Some points:
[-0.4 -1.9  0.3  0.4 -0.6  0.8  1.3  1.3  0.3  0.9 -0.7 -0.2 -0.1 -0.5
 -0.5  0.4  0.1 -0.9 -1.   1.2  2.2 -1.9 -0.1 -1.6]
[-2.  -0.3 -0.8  0.5 -1.1  0.5  3.3 -0.5  0.9 -1.1  0.4 -1.  -0.2 -1.
  1.9  1.4  1.1 -0.3 -1.1  0.3 -0.9 -0.4 -0.2  0.6]
[-0.1  1.3  0.2  1.3 -0.4 -0.1  2.1 -0.7  2.1 -0.1  0.4 -0.2 -0.5  0.1
 -0.1 -1.7  0.3 -0.2 -0.6  1.7 -0.3  0.3 -1.6  0.3]
[-0.2 -0.3 -1.   0.1 -0.5  0.  -0.3 -1.2  0.8  0.4  1.3  0.3 -1.8 -1.2
 -1.5  0.3 -1.   1.8  1.5 -1.  -0.8 -1.   0.8 -1.3]
[-1.2  0.1  0.6  0.  -1.   0.8 -0.6 -1.6 -1.8 -3.5 -0.2  0.3 -0.6  0.2
 -1.3 -0.4  0.2 -0.1 -1.2 -0.8 -1.2  1.2  0.1 -1.3]
[-0.3  1.3  0.7  2.3 -0.3 -1.3 -0.1 -1.4  0.2 -0.3  0.5  1.   1.1  1.4
  0.8 -1.3  1.3 -1.3  1.4  0.3  0.8  0.7  0.2  0.1]
[ 0.5  0.   1.3 -0.3  0.6  1.5 -2.1 -2.4 -1.6 -0.1 -0.1 -0.5  0.  -1.1
  1.6 -1.7 -0.8  0.   1.   0.3  0.7  0.4  0.3 -0.8]
[ 0.   0.6  0.   1.4  1.1  0.2  0.4  0.2 -0.6 -0.1 -1.9 -0.5  0.5 -1.
 -0.1  1.2 -1.4  0.   0.7 -0.9  0.  -0.1  0.9 -1. ]
[ 0.8 -0.4 -0.3 -0.6 -0.9  0.8 -2.   1.7 -0.9 -1.3  1.7 -1.7  1.4  0.2
 -1.3 -1.3  2.2  0.6 -1.2  0.6  0.7 -1.2 -0.5  0.2]
[ 1.7  0.9  0.2  1.1  0.5  0.6  1.1  0.9 -0.5 -1.1  1.  -0.2  0.4  0.
 -1.2  2.1 -0.5 -1.2 -0.2 -1.3  0.   0.8  0.7  2.4]
[-1.3 -0.5  0.8  1.2 -0.8 -0.5  0.4  0.6 -2.  -0.4  0.2 -0.9  0.6 -0.3
 -1.1 -0.3 -0.6 -0.8 -1.2 -0.5  1.5  0.7 -0.7 -0.8]
[ 0.4  0.4  1.8  1.   0.6 -0.4  1.   1.   0.2  0.9  1.3 -0.7  0.8  1.1
 -0.4 -0.4 -0.7  0.7  1.  -1.1  2.4 -0.8 -0.1 -0.4]
[-2.2 -0.2  0.7 -1.2  0.2  1.7 -0.1  0.   1.3  0.  -2.2  0.6  2.1 -0.8
  0.3  0.7  1.3  0.  -0.3 -0.4  1.7 -0.5 -0.2 -0.4]
[ 0.8 -0.8 -0.2  0.8  0.9  0.1  0.8 -0.4 -0.3  0.1 -1.7  1.2 -1.7  0.4
  0.4 -0.4  0.4  0.7 -0.3  0.2  0.2  1.2 -0.2 -0.2]
[ 0.6 -1.7 -0.5 -1.2  0.7 -0.3  0.6  0.3 -0.9 -0.5  0.1 -0.9  1.3  1.2
  0.3 -0.7  0.   0.5  0.8 -0.1  0.5 -2.3  1.3  1. ]
[ 2.6  0.3  1.4  0.5  0.   0.2 -1.6 -0.9  0.  -0.5  0.8  0.   0.3 -0.9
  2.4  1.1  1.2  0.1  1.6  0.1 -0.5 -0.9  0.8 -0.4]
[ 0.8  1.8 -1.2 -0.4  1.8 -0.5  0.7 -0.2 -1.  -0.2  1.3  0.  -0.1 -0.1
 -0.8 -0.1  0.3  1.5 -0.6 -1.5  0.1  0.7  1.5 -1.5]
[-1.2 -1.7  1.1  1.5  0.   1.3  0.   0.9  0.7  0.   0.6 -1.1 -0.1  2.3
 -0.3  0.6 -0.6  1.1 -1.9  1.3 -1.6 -0.4  0.3 -0.8]
[ 1.3 -0.4 -1.1  1.3 -0.7  1.4  0.8  0.8  2.8 -0.4 -0.6 -0.8  1.2  2.
 -0.3  0.  -1.4  0.7  1.2  0.3  0.   1.4  3.1  0.5]
[ 1.1 -0.3 -0.1 -1.5  1.6  0.1  0.9 -0.6 -1.4  0.2  0.2  0.1  0.1 -0.3
  0.5  0.5  0.2 -0.5  0.7  0.5  0.8  1.  -0.3  0.9]
[ 1.1 -1.3 -0.3  1.2  1.1 -1.2 -0.4 -2.2  1.4 -0.3  0.1 -0.2  0.8 -0.4
 -1.5 -0.3 -0.4  0.   0.  -0.6  0.8 -1.1 -2.5 -1. ]
[ 0.5 -0.5  0.3 -0.1  0.4 -1.4 -0.9  0.4  0.6 -0.3 -2.1  0.9 -1.2 -1.8
  0.7  0.   1.2  0.6 -2.2 -0.3  0.4  0.1  2.7  0.6]
[-0.8 -0.1  0.9 -2.1  0.3 -2.1  0.6 -0.3  1.1  1.5  1.2 -0.2 -0.6  0.
  0.2 -0.2  0.1 -1.4 -0.8  0.4 -0.7 -0.4  0.7 -2.1]
[-0.3 -0.6 -0.8 -0.3 -1.3 -0.9  0.   0.7 -0.6  0.5  0.5  0.6  0.5  0.7
  0.7 -0.6 -1.5 -0.8  1.6 -1.3  1.8  2.   0.5 -0.7]
[-1.3 -1.4  1.9 -1.   0.3  0.1  0.  -0.3 -0.7 -0.3 -2.2  0.9 -0.3  1.4
 -0.9  0.2 -1.4  0.7 -0.1  0.3  0.3  1.2  1.  -0.1]
[-1.5  1.3 -1.2 -1.2  0.6 -0.4  0.5 -1.5 -0.2 -0.1  1.9 -0.2 -1.5  0.9
 -0.6 -1.4  0.4 -0.4  0.5  0.5  2.2  0.5  0.3  0.8]
[-0.4  0.   0.7 -0.5 -0.9  2.   0.  -0.5  0.6  1.4  0.5  0.3 -0.8  0.1
 -0.9 -0.7  1.3 -1.6  0.7  1.2  0.6 -3.   0.3 -0.9]
[ 0.   0.9  1.  -0.4  0.1  0.  -1.4  2.8 -0.7 -0.6  1.8  0.6 -0.6 -1.6
  0.6  0.9 -0.1 -0.3 -0.5  0.8 -0.2  0.6 -1.1 -0.3]
[-0.3 -1.6  0.1 -1.2 -1.4 -0.3 -0.5  0.9  2.4 -0.1 -0.4 -0.7 -0.9  0.9
  3.1 -0.3 -0.9 -1.5  0.1  0.   0.9  2.2 -0.7  0.3]
[ 0.3 -0.5 -0.2  1.5 -0.3  0.5 -0.3  0.   0.3  1.2  0.5  2.7 -1.1  0.7
 -0.1  0.2  0.3  0.4  0.3 -0.4  0.5 -0.8 -0.7  1. ]
[-1.3  0.  -1.1  2.2 -0.4  1.1  0.  -0.8 -0.9  1.2 -0.3 -1.2  2.3 -1.3
  0.2 -0.3  1.2 -0.4  0.1  0.7 -0.5  1.5  1.1  1.1]
[ 1.7 -0.2  2.2  0.7 -0.9  0.1  0.2 -0.1 -0.9  0.7 -0.1 -1.1 -0.7 -0.2
 -0.4 -1.7  0.1 -0.1 -0.5  1.  -1.3  0.   1.   0.3]
[ 1.7 -1.   0.5 -0.7 -1.7 -0.3  1.  -1.8 -0.2 -1.6  0.7 -0.8 -0.5 -1.7
 -0.3  0.6 -1.2 -0.3 -0.4  1.1  1.7  0.9 -0.7  1.6]
[ 0.3  0.7 -0.5 -1.1 -0.4  1.6 -0.8 -1.1  1.3  0.5  0.2  1.2  1.3 -0.2
 -0.3  1.9  0.2 -1.4  0.6  0.2 -0.7 -0.3  0.  -0.5]
[-2.1 -1.2  0.5 -0.6  0.2  0.3 -1.7 -1.2  0.3  0.3  0.9 -0.5  1.2  0.8
  0.3  0.6  0.5  0.   0.2 -0.7 -1.4  0.4  0.7  0.5]
[ 0.7 -0.3 -0.4 -0.4  0.4  0.3 -0.5 -0.3 -1.3  0.6  0.7  1.  -0.5  1.2
  1.   0.2  0.2  1.1 -2.1 -1.5  0.9 -0.5 -0.6  0.7]
[ 0.2  0.9  0.1  0.   2.4  0.2  0.9  1.2  0.6  0.4 -1.5  0.6  1.2 -0.2
 -0.8 -1.6  2.1 -0.8 -2.  -0.9  0.7  2.  -0.6 -0.8]
[-1.6  0.5 -0.6 -0.5 -0.3  0.5 -0.5  0.8  0.1 -1.4 -0.7  0.4  0.7  0.3
  1.2  1.8 -0.8  0.6  0.2 -0.1 -0.4 -0.1 -2.   0.4]
[-1.6  0.3  2.2  0.4  0.1 -1.6  0.4 -0.4 -0.3 -1.2 -0.7 -0.6 -0.5 -0.8
 -0.2  1.1  0.   0.2  0.8 -1.6  0.  -0.6  0.3  1.5]
[-0.3 -1.3 -1.   1.1  0.3  0.4 -2.2  1.6  0.3  1.  -0.2 -1.9 -0.3 -2.2
  0.4 -0.3  0.   0.4  1.8 -1.3  0.4  0.7 -0.9  0.9]
[ 1.2 -0.6  0.3 -0.3 -1.2 -0.9  1.6  0.6 -1.7 -0.7  0.1  0.7  1.  -2.
 -0.1  0.7  1.1  0.6  0.7  0.2 -0.1 -0.2  1.1 -1. ]
[-0.7  0.2  0.2  1.3  1.  -1.3 -0.2  0.6 -2.   1.2  1.   0.6  0.4  0.2
  1.8  0.6 -0.1  1.3 -0.6  3.3 -0.1  1.5 -0.3 -1. ]
[ 2.  -0.1  1.2 -1.8  1.1  0.4  0.3  1.3  1.3  0.5  0.6  1.9  0.5 -1.
 -0.6 -0.9 -0.3  1.4  0.2  0.7 -0.9  1.2  0.2  0.9]
[ 0.5 -2.3 -0.5  1.   0.7 -0.1  0.1 -1.6  0.8  0.2  0.3  1.6 -0.1  0.7
 -1.9  0.5  1.4  0.5  0.3  0.6 -0.8  1.  -1.6 -0.3]
[-0.1  0.  -0.8  1.3 -1.2  0.6 -0.3  0.8  0.2 -1.6  0.   0.6 -2.6  0.7
  0.4 -0.8  2.7  0.   0.5 -1.3 -0.3 -0.7  0.9  0.9]
[-0.1 -0.6 -0.7 -0.6  0.1  1.2  0.1  0.2 -2.   1.9  1.5  0.  -1.4  0.9
 -0.4  1.8  0.1 -0.5 -0.7 -0.7  0.5  0.8  0.3  1.1]
[ 0.  -1.  -2.2  0.  -1.3 -1.3  0.3  1.  -0.1 -1.2 -1.2  1.2  1.7  0.8
  2.1  0.1  0.4  1.8  0.7 -0.1  0.3 -2.1 -0.4 -1.6]
[ 0.4  0.9 -0.1 -0.7 -0.3 -0.4 -0.4 -0.7  1.4 -0.1 -0.9  0.  -0.7 -1.
  0.1  0.2 -1.7 -1.1 -0.6  0.8 -0.3 -1.2 -0.4  0.4]
[-0.8  0.3 -1.7 -1.2 -0.1  0.4 -0.3  0.6  0.1 -0.2  0.3 -1.   0.  -1.6
 -1.1 -1.3 -0.8  0.6 -0.1  0.4 -0.2  1.7  1.9 -0.4]
[-1.6 -0.2 -0.7 -0.8  0.3  0.6  0.7 -0.2 -0.7  0.6  0.1 -0.1 -0.4 -0.4
  0.4 -0.2 -1.5  2.  -0.3 -1.   0.1 -0.7  0.1 -0.5]
[ 1.   0.6  0.6  1.1 -0.2 -0.7 -0.2  0.2 -0.2  0.9  0.  -1.2  0.  -0.2
  0.2 -0.9 -0.1  0.3 -0.7 -1.4 -1.9 -0.2  0.1 -1.6]
[ 0.1  0.9  0.3 -0.6  0.8 -0.7 -0.1 -0.4  0.2  1.5 -1.2  0.  -2.2  0.3
  0.   0.7  0.8  1.   1.1  0.6  0.   0.7  0.3  0.5]
There is one direction along which these points spread out most. Where along it does each point below lie, from 0 to 99? 50 is the average, and the first point above lies past it. One standard deviation of the points above along it is 16.
[ 2.   1.8 -0.7  0.  -1.5  2.2 -0.3  0.   0.1 -0.2 -2.  -0.2 -1.6  0.8
  0.3 -0.5 -1.2 -2.  -1.3 -1.2 -0.2  0.  -1.2 -1.7] -> 54
[ 0.9  0.1 -0.4 -0.5  2.   0.6  0.5 -0.9 -1.3  0.4 -1.1 -0.3  1.7  0.
  1.2 -2.  -2.1 -1.2  0.  -0.3 -1.9 -2.1 -1.3  2. ] -> 50
[-0.4  1.   0.8  1.3 -2.9 -0.5  0.3  0.8 -0.1  2.   1.3  1.6  0.2 -0.8
 -0.3 -1.1 -1.7  2.3 -0.8 -0.8  0.2 -0.6 -0.2  1.3] -> 46
[-0.7  0.8 -0.3 -1.  -1.3 -1.1 -0.4 -1.8  0.4  0.7  0.9 -0.1  1.7  1.4
  0.5  0.7  0.  -1.4 -0.6 -0.3 -0.9  0.4  1.2  0.1] -> 57
[-0.6  0.3  1.  -1.4 -0.1 -0.8 -1.4  0.   1.1 -0.4 -1.3 -1.5  0.6  0.5
 -0.9 -1.9  0.8  1.5 -1.3 -0.3 -1.2 -0.1 -0.7  2.1] -> 52
[-0.1 -0.2  0.3 -1.1  0.1  0.9  1.9  0.2 -0.2 -0.6  2.   1.3 -0.3  0.
  0.3 -1.   1.1  0.   1.3 -0.5 -1.5 -0.1 -0.7  0.4] -> 47
[-1.2  1.8  0.3  0.5  2.7 -0.2  0.4  1.1 -0.4 -0.7 -0.3 -1.9 -1.9  0.3
  0.8  0.6 -0.3 -0.1  1.   0.3  0.7 -1.8  0.4  0.5] -> 47
[-1.3  1.5  0.2  0.4  1.   0.8 -1.3 -0.4  1.  -1.2 -0.5  1.8  0.9  0.1
 -0.2  0.6 -0.6  1.2  0.3  1.9  0.7 -0.5 -0.2  0.1] -> 62
[ 0.2 -0.6  0.1 -0.2  1.4  0.  -0.2  1.   2.3 -1.2  1.5 -0.4  0.1 -0.4
 -0.2  0.  -0.5 -1.1  0.5 -1.  -1.5  0.5 -1.5 -1.6] -> 57
[-0.9  0.1 -1.2  0.3 -0.2 -0.5 -0.5  1.7 -1.6 -0.4 -1.1  1.5 -1.  -0.6
 -1.6 -0.6 -1.5 -3.2  1.2  2.1 -1.5 -0.5 -0.1  0.4] -> 50
[ 0.6 -0.8 -1.2  1.   1.5 -2.6 -0.8  0.5  0.7 -0.4  0.4  0.6  0.   0.9
 -0.1  0.2 -0.3 -2.8 -0.8  0.3 -0.6 -1.5 -0.1  0.4] -> 58
[ 0.   1.1 -0.8 -1.1 -1.8 -0.8 -0.9 -0.2  0.2  0.7 -0.6  0.5 -0.1  1.1
 -1.1  0.2 -0.2 -1.2  0.   0.1 -0.7 -1.2 -0.4  0.7] -> 60
[ 1.1  1.5 -0.1 -1.2 -1.  -1.4  0.   1.3 -1.   1.3 -1.8 -0.6  0.9  0.9
 -0.9  1.1  0.9  0.4  2.1 -0.5  0.   0.6 -0.5 -0.4] -> 42
[ 0.1 -0.1 -0.7 -0.3 -0.2  0.   0.9 -0.2 -0.7  2.1 -1.7 -1.5 -0.8  0.4
  0.   1.2  1.   1.4  1.2  0.  -1.3  0.9 -2.  -0.5] -> 53
[ 1.5  1.  -1.3 -0.5  0.2 -0.5 -1.1 -0.7  0.9 -1.2  0.6 -1.4  0.2 -0.3
 -0.7  1.8 -0.3  1.4 -1.6  1.9  1.2  0.2 -0.2  0.2] -> 44
